  0   -5  -12  -12   22   -2   44   71   63   27    2    2
 27   11  -19   62  -12   26  -15  -43  -18  -15    0    7
  6    1   25   -9  -14    2  -24  -39  -51   -8    0    5
-21    4   57  -24  -11   -8  -30  -38  -47  -20    2   -3
  7   33   12   -1   13   48   16   40   28   13    0   19
 21  -11  -40   25    0  -37    3  -23   -1   -2    3  -12
 13   16    5   44    4   40    6    9   13    4    8   14
 20    4  -19   42  -19    5  -22  -54  -38  -14   10    2
 34  -12  -53   43    0    8    5  -25    3    8   -1  -10
 -7    2  -21   10   17   -7   26   43   44    9    2    1
⇒ -12

  6   16   -2  -23  -14   11   18   12    4  -14  -16  -17   23    1
 -9  -12  -11  -13  -12   -9   -1   -3   12    2   24  -12   31    8
 -3   14  -12  -12   -7   -5   -2    4  -13  -18  -36  -14  -32   -8
 -7  -17   -2    8    3   -6   -6   -9   15   15   25    3   29    9
-16  -10  -18  -15  -19  -18   -2  -12   18    2   14  -22   47   16
 30  -27   49   59   57   29    2   -5    7   49   74   69   22   -1
⇒ -2

 47  -64   42   12   13  -49   20   26  -44  -18
 19   13    5  -40  -35   -5  -45   31  -22  -21
 28   -2   19  -67  -33  -32  -66   61  -34  -57
 10   -8  -14   34    8    3   31  -28   -4    9
  7  -53   17   32   45  -30   42   -5   -4    0
-35   12   -9   49   23   33   48  -44   39   53
-34   -2   -9   58   38   25   60  -48   38   49
  6  -16   42   -2  -11  -15   -1   26   -9    2
-55   59  -38    4   -2   53   -3  -36   54   35
-34   10  -21   35   33   35   39  -41   38   55
⇒ 42

 -1   60    5   34   48  -17   40  -13
-39  -16    2   35  -25  -23   23  -37
 20  -40   17  -39  -38   19  -39   27
-29   24   26   34   28    1   30  -22
-30   20    8   53   14  -33   36  -33
-21  -12   48    1   -8   27   -5    0
-29  -60  -27  -17  -61  -18  -18  -19
⇒ 5

-28    8  -44    5  -13   10  -49    4
-14  -10  -55   12  -53   25  -24    0
 -2    5   29    6   22  -30   22   -8
 -1    4  -13   40  -20  -16   30    9
 28    0    5   24  -35   22    1   32
-26   24  -26    1   64  -21  -30    6
⇒ -44
---
-56   28  -56   27
  6   66    6   63
 -1  -72   -1  -31
-> -56

-10  -66   34   49   24
-29   37  -12  -51   -2
-25   50  -42  -72  -15
-> -10

 45   50  -55  -30
 39   50  -48  -39
-59  -56   18  -20
-> 45

-48   -1   13   11   23  -60
-66  -49   60   75   67  -55
-37  -62   70   79   42  -64
-> -48

-19   49  -58  -31
-34   55   13  -36
 13  -39  -50   20
-> -19

  7    8   32    6   42
-52  -23    2  -28  -58
-55  -45   -1   22  -43
-> 7
---
[-0.175 -0.140  0.178  0.098  0.021 -0.015] result: 0.098
[ 58.4 -91.5 112.2  79.3] result: -91.5
[-0.001 -0.153 -0.189 -0.193  0.134 -0.134] result: -0.193
[ -54.3   33.0   90.8 -118.1] result: 33.0
[ 11.7 -10.6 -14.2  17.4] result: -10.6
[ 105.14  125.88 -152.96   62.78  202.15  -19.26 -118.61] result: 202.15
---
[[-51, 22, -33, 9, -36],
 [38, -37, 62, -57, -8],
 [46, -44, 61, -70, -2]] Out: -33

[[0, 5, 22, 17, 0, -15],
 [29, 16, -38, -34, 28, 69],
 [28, 16, -39, -35, 29, 69]] Out: 17

[[-32, 24, 16, 36, -44, 0],
 [0, -68, -53, -14, -11, -23],
 [-39, 19, 20, 43, -49, -7]] Out: 36

[[-21, 22, -15, -40, 16, -19],
 [15, 7, 20, -61, 0, -21],
 [0, 7, 20, -72, -15, -15]] Out: -40

[[15, 13, 16, 57, -16, -30],
 [-24, -25, 3, 3, 72, -57],
 [-53, -17, 13, 44, 9, -67]] Out: 57

[[18, 13, -19, -6, 16, -44, 9],
 [2, 39, -7, 4, 47, -49, 61],
 [-20, 16, -45, -37, 10, -8, 7]] Out: 16

[[37, -3, 35, -29, 0, 25],
 [-19, -57, -30, 33, 75, 13],
 [17, -16, -1, -26, 16, 16]] Out: -29

[[30, 28, -77, -7, -46, -16],
 [40, -8, -42, 50, -3, -43],
 [7, -24, -60, 36, -19, 0]] Out: -7
---
[[ 22 -20  19 -35  20   9  31]
 [ -4  63  -2  -7 -77 -52 -14]
 [ 25 -17  24 -64  10  10  50]] gives -2

[[-57  17 -55  29]
 [ 21 -24  -7 -34]
 [-18  60 -14   0]] gives -7

[[-33 -15   2 -17 -19  -5 -55]
 [ -8   9  -9  29   2   4   2]
 [ 11  58  -7  -9  31  41 -12]] gives -9

[[  5  41 -17  26 -32 -21   7]
 [ 12  -4  66 -35  12 -19  12]
 [ -7   9 -28  58  32 -16  15]] gives 66

[[-51  63 -61 -57]
 [ 36 -22  51 -28]
 [-30  76 -18 -50]] gives 51

[[-47 -27   4  37  77]
 [-39  22 -60  46 -12]
 [-37  19 -58  56 -21]] gives -60

[[-59  37 -10 -22  -4  35 -12]
 [ -6 -15  10   8  10  15 -22]
 [ 34 -11 -15 -24 -29 -15  39]] gives 10

[[-18 -23  26  73  43  21  31]
 [ -6 -49  49  -1 -33  27 -16]
 [ -3 -48  46  -6 -35  27 -18]] gives 49

[[ 46 -38  -1  79]
 [ 66 -33 -30  67]
 [ 70 -25 -63  78]] gives -30
---
Q: [6 8 1 6 8]
A: 6
Q: [-940  655 -686 -985  567  -67  252]
A: -940
Q: [ 29  27  -2 -38   8]
A: 29
Q: [101   0 161  71 216 185]
A: 101
Q: [5 5 2 8 5 6]
A: 5
Q: [-426 -370  651 -168 -673 -563    6]
A: -426
Q: [5457 5283 2569 2336 5035 2686 9961]
A: 5457
Q: [85 42 20  9  4 34]
A: 85
---
[[-49  50 -49 -42]
 [ 57 -62 -54  33]
 [-55 -13 -42 -43]] 50

[[  4  -6  22 -32 -29  37]
 [-57   3  17 -34  53 -21]
 [-47  28 -23   6  18 -21]] -32

[[-53   1 -62  50  22  12]
 [ 38 -22 -54  49 -26  60]
 [-36 -15 -37  27  23  12]] 50

[[ 55  -2  40 -52]
 [ 23   6  13 -49]
 [-77 -49 -28 -25]] -2

[[-18  -7  -7 -27]
 [-52 -25 -55  35]
 [  9  -7  -5 -79]] -7

[[ 14  11  -1  25 -36  -1  -6]
 [ 10 -32 -73 -22  24  54 -14]
 [ 33  29  -1  42 -24  10 -33]] -36
